(120): [-72 57 45 33 61 38 52]
(204): [-59 68 -65 59 -34 58 -30]
(37): [-80 -28 68 -43 -59 -36 -49]
(55): [-46 -55 -59 -67 84 -58 71]
which: [-55 -59 -67] => (55)
which: [-43 -59 -36 -49] => (37)
which: [-65 59] => (204)

(38): [-12 9 49 -8 37]
(45): [42 -42 41 79 38]
(86): [-26 43 -17 -43 -19]
(120): [44 35 49 -8 43]
(37): [-1 -11 5 -36 2]
(94): [-11 4 -12 12 -11]
(55): [9 39 45 -45 18]
(3): [-1 -11 5 13 16]
(203): [-23 16 -21 -9 -20]
(204): [39 -45 45 9 40]
(190): [20 -41 24 14 21]
which: [39 -45 45 9] => (204)
which: [-26 43] => (86)
which: [-12 12] => (94)

(37): [-68 -66 42 -38 -8 67 -43 5]
(55): [-64 69 -20 68 -57 -26 23 -48]
(3): [-69 69 -46 48 -52 65 -33 39]
(203): [36 36 33 20 1 -68 55 42]
(45): [-69 69 -46 48 -52 65 28 39]
(204): [-44 10 -25 45 -25 16 -62 17]
(38): [19 -19 -3 -6 42 -38 -43 -8]
(120): [-19 -66 5 67 -38 -43 -8 42]
(94): [-21 -51 65 1 -47 -26 -62 6]
(190): [-37 -2 -20 -65 49 -64 39 43]
which: [-66 42 -38 -8 67 -43 5] => (37)
which: [-19 -66 5 67 -38 -43 -8 42] => (120)
which: [-38 -43 -8 42] => (120)
which: [16 -62 17] => (204)
which: [39 43] => (190)
which: [10 -25 45] => (204)

(94): [-42 -8 -24 55 -5 -19 5 -7 26 -9 0 47 -51 -18 -4 -45 -8]
(203): [31 -31 -14 32 7 21 -23 -54 6 27 -15 -7 40 -45 1 -32 33]
(3): [0 50 -51 -42 2 -15 29 4 -35 27 -11 -32 20 8 0 8 -59]
(38): [31 -31 -14 32 7 21 -23 -54 6 27 -15 -7 -13 -7 33 -45 11]
which: [7 21 -23 -54 6 27 -15 -7 -13 -7 33] => (38)
which: [31 -31 -14 32 7 21 -23 -54 6 27 -15 -7 -13 -7 33 -45 11] => (38)
which: [0 47 -51] => (94)

(94): [-16 -7 4 -21 -6 73]
(204): [44 15 -48 -18 -23 6]
(3): [44 15 -48 -18 -23 17]
(55): [44 15 -18 -48 -71 -11]
which: [44 15 -48 -18 -23 17] => (3)
which: [-48 -71] => (55)
which: [-16 -7 4 -21 -6] => (94)
which: [44 15 -18 -48 -71 -11] => (55)

(37): [-32 -22 52 -46]
(45): [-61 -41 -57 -19]
(204): [22 -48 58 -41]
(190): [52 -22 -32 71]
(203): [-55 49 51 45]
which: [-48 58] => (204)
which: [-22 52 -46] => (37)
which: [58 -41] => (204)
which: [52 -22 -32] => (190)

(86): [5 39 -29 -24 28 23 5 40 -29 -24 28 -42 -16 23 -31 -33 35 -25 -5 22 7 -31]
(38): [-35 48 -10 42 -25 23 5 40 -29 -24 28 -42 -16 23 -31 -33 35 -25 -5 22 -5 -31]
(37): [37 -36 -36 4 -41 -12 -32 -29 -17 42 -48 51 37 8 -17 81 -9 -12 -12 -16 6 8]
(45): [0 -69 6 6 7 -33 -11 -16 -30 24 27 40 34 46 -12 12 5 -56 6 -22 61 -33]
which: [24 27 40] => (45)
which: [-35 48 -10 42 -25 23 5 40 -29 -24 28 -42 -16 23 -31 -33 35 -25 -5 22 -5 -31] => (38)
which: [-12 -32 -29 -17 42 -48 51 37] => (37)
which: [37 -36 -36 4 -41 -12 -32 -29 -17] => (37)

(45): [28 31 -6 44 8 44 -3 13 60 33 34 20 -6 18 -4 18 10 38 1 74]
(86): [2 3 43 12 12 11 1 -6 -3 11 26 23 -6 -6 -4 14 -3 -6 13 21]
(204): [24 26 -6 37 6 36 -2 11 51 27 29 17 -6 15 -5 15 8 33 1 63]
(94): [3 43 13 12 69 37 -2 70 -6 -1 1 -6 -5 19 67 -5 52 -6 33 -6]
(120): [2 3 43 12 12 11 1 -6 -3 11 26 23 -5 17 61 -5 46 -6 31 -6]
(194): [-6 10 -5 23 69 37 -2 70 -6 -1 1 -6 -5 19 67 -5 -2 -6 33 -6]
which: [11 26 23 -5 17 61 -5 46 -6 31] => (120)
which: [2 3 43 12 12 11 1 -6 -3 11 26 23 -5 17 61 -5 46 -6 31 -6] => (120)

(194): [33 18 29 -26 17 -52]
(37): [64 21 -58 18 -50 -47]
(38): [34 16 33 18 29 -25]
which: [18 29 -25] => (38)
which: [33 18 29 -25] => (38)
which: [33 18 29 -26] => (194)

(203): [-42 -17 28 40 -6 14 -65 23 29 13]
(120): [22 -11 -17 1 14 -6 -65 -27 9 26]
(55): [-10 34 0 18 -8 -15 46 -26 21 0]
which: [14 -65] => (203)
which: [14 -6 -65] => (120)
which: [14 -65 23 29 13] => (203)
which: [-6 -65] => (120)

(37): [-40 -42 23 -11 27 7 -1 -21 -19]
(3): [9 3 -9 8 6 20 11 13 24]
(120): [21 5 -25 25 -5 39 -5 -7 12]
(86): [-6 -4 -25 0 15 16 4 27 -4]
(204): [-13 -3 -37 -9 -27 10 -18 -7 0]
(190): [27 0 -32 30 36 -11 -20 -40 -12]
(94): [7 -22 -46 1 -38 28 -3 -28 14]
(203): [-37 2 50 -16 25 -1 7 -20 -26]
(55): [4 -49 -24 37 -28 -21 -12 -20 -40]
(38): [-15 8 61 24 7 22 -1 32 -14]
(45): [7 31 1 -18 27 7 -1 -12 35]
(194): [64 50 26 -12 43 -11 -17 27 4]
which: [-46 1 -38 28 -3] => (94)
which: [-18 27] => (45)
which: [-40 -42 23 -11 27 7 -1 -21 -19] => (37)
which: [-12 -20 -40] => (55)
which: [2 50 -16 25 -1] => (203)

(86): [-15 -25 35 -26 -20 -9 8 13 30 -8 -39 3 36 -15 -27 18 17 21 -19 -19 -9 30 -6 -59 -19]
(204): [3 2 11 6 12 4 19 23 12 -4 1 -8 26 11 3 -23 -17 -13 -12 27 -19 -26 4 -9 21]
(37): [-18 21 -30 -12 3 21 4 13 -8 7 46 -16 51 -11 14 -5 -9 2 -4 0 -8 -3 23 -3 -3]
(45): [12 5 43 -24 -37 -3 -23 5 38 48 -14 3 29 -23 -40 24 -11 67 -18 -38 35 24 25 -40 -15]
(194): [-15 -29 -25 4 2 11 -7 -1 -8 -21 -16 -7 -17 18 33 12 17 -20 13 32 -12 -20 -28 1 13]
(203): [11 4 -23 -17 -13 -12 27 13 30 -8 -39 3 36 -15 -27 18 17 21 15 -10 26 -35 9 50 -13]
(55): [-2 -13 9 10 8 6 16 1 -12 -30 -13 -28 -1 25 -9 -50 1 -32 -14 -9 -49 -29 -50 -36 8]
(120): [-28 12 29 -30 -34 -8 -55 -29 28 22 61 12 -6 -33 -20 54 7 44 -35 -56 58 11 37 14 -31]
(94): [-9 34 -18 56 -10 -8 -55 -25 -9 34 55 21 -14 -45 -8 47 10 30 -67 -58 18 25 40 -32 -31]
(3): [7 32 -17 1 48 12 26 30 -12 -19 -25 -26 27 1 57 -28 -17 -50 4 38 -44 -12 -2 7 5]
which: [11 3 -23 -17 -13 -12 27] => (204)
which: [-13 9 10 8] => (55)

(94): [37 15 -1 -8 -19 14 -17 -41 32 -46 36 39 11 -13 -12 -6 7 -13]
(86): [32 -48 36 17 -22 28 -12 -9 -27 44 30 -10 16 9 -9 -11 -4 72]
(190): [-23 3 -3 7 -9 -27 44 30 28 -22 -12 -22 3 -6 37 -33 30 6]
which: [-9 -27 44 30 28 -22 -12] => (190)
which: [3 -3 7 -9 -27 44 30 28 -22 -12 -22] => (190)
which: [32 -46 36] => (94)
which: [44 30 28 -22 -12 -22 3 -6 37 -33 30 6] => (190)
which: [37 15 -1] => (94)
which: [7 -9 -27 44 30] => (190)

(37): [-2 -35 -3 18 -35 -1 -1]
(204): [1 -10 -21 2 -32 0 0]
(194): [-8 9 -2 -5 6 -9 -10]
(94): [-35 -2 -26 7 -17 0 -1]
(55): [-11 27 37 -20 -2 3 3]
(45): [19 -1 25 -8 39 -54 -76]
(203): [47 -2 4 -23 -6 -6 -8]
(120): [2 -8 6 -38 14 -1 -2]
(190): [14 -11 -6 60 -8 18 17]
(3): [5 -13 -3 -41 17 -4 -5]
(86): [41 -13 -6 -8 -21 3 3]
which: [47 -2 4 -23 -6 -6 -8] => (203)
which: [-35 -2] => (94)
which: [-17 0] => (94)
which: [-8 39 -54 -76] => (45)
which: [-32 0 0] => (204)
which: [-11 27 37 -20 -2 3 3] => (55)
which: [6 -38 14 -1 -2] => (120)

(204): [1 26 15 -33 54 5 -42 -57 -4]
(194): [-62 -1 2 10 37 -17 30 24 -38]
(37): [-50 26 15 -33 54 5 -42 -57 -4]
(45): [-62 -1 2 10 37 -17 30 24 -4]
which: [-50 26 15 -33 54 5 -42 -57 -4] => (37)

(194): [4 29 58 -8 -42 -66 58 17 5]
(204): [58 -22 -65 -20 8 24 -28 -54 -18]
(3): [-15 -58 -18 20 65 38 11 45 15]
(55): [-52 -59 -65 -56 37 -58 56 -51 -64]
(37): [-47 26 19 -27 -63 60 -61 0 18]
(120): [22 1 -25 -53 11 -30 38 -32 -53]
(94): [-50 -23 60 62 -47 26 19 -27 -65]
(45): [27 -10 22 -58 -24 -63 63 17 -5]
(190): [22 1 -25 -53 16 29 -16 27 65]
(203): [58 -22 -11 -19 27 25 -28 -46 -28]
(38): [-6 28 -21 0 23 32 -28 -29 49]
(86): [14 50 28 -44 -50 47 50 23 -25]
which: [-47 26 19 -27 -65] => (94)
which: [58 -22 -11 -19 27 25 -28 -46 -28] => (203)
which: [22 1 -25 -53 11 -30 38 -32 -53] => (120)

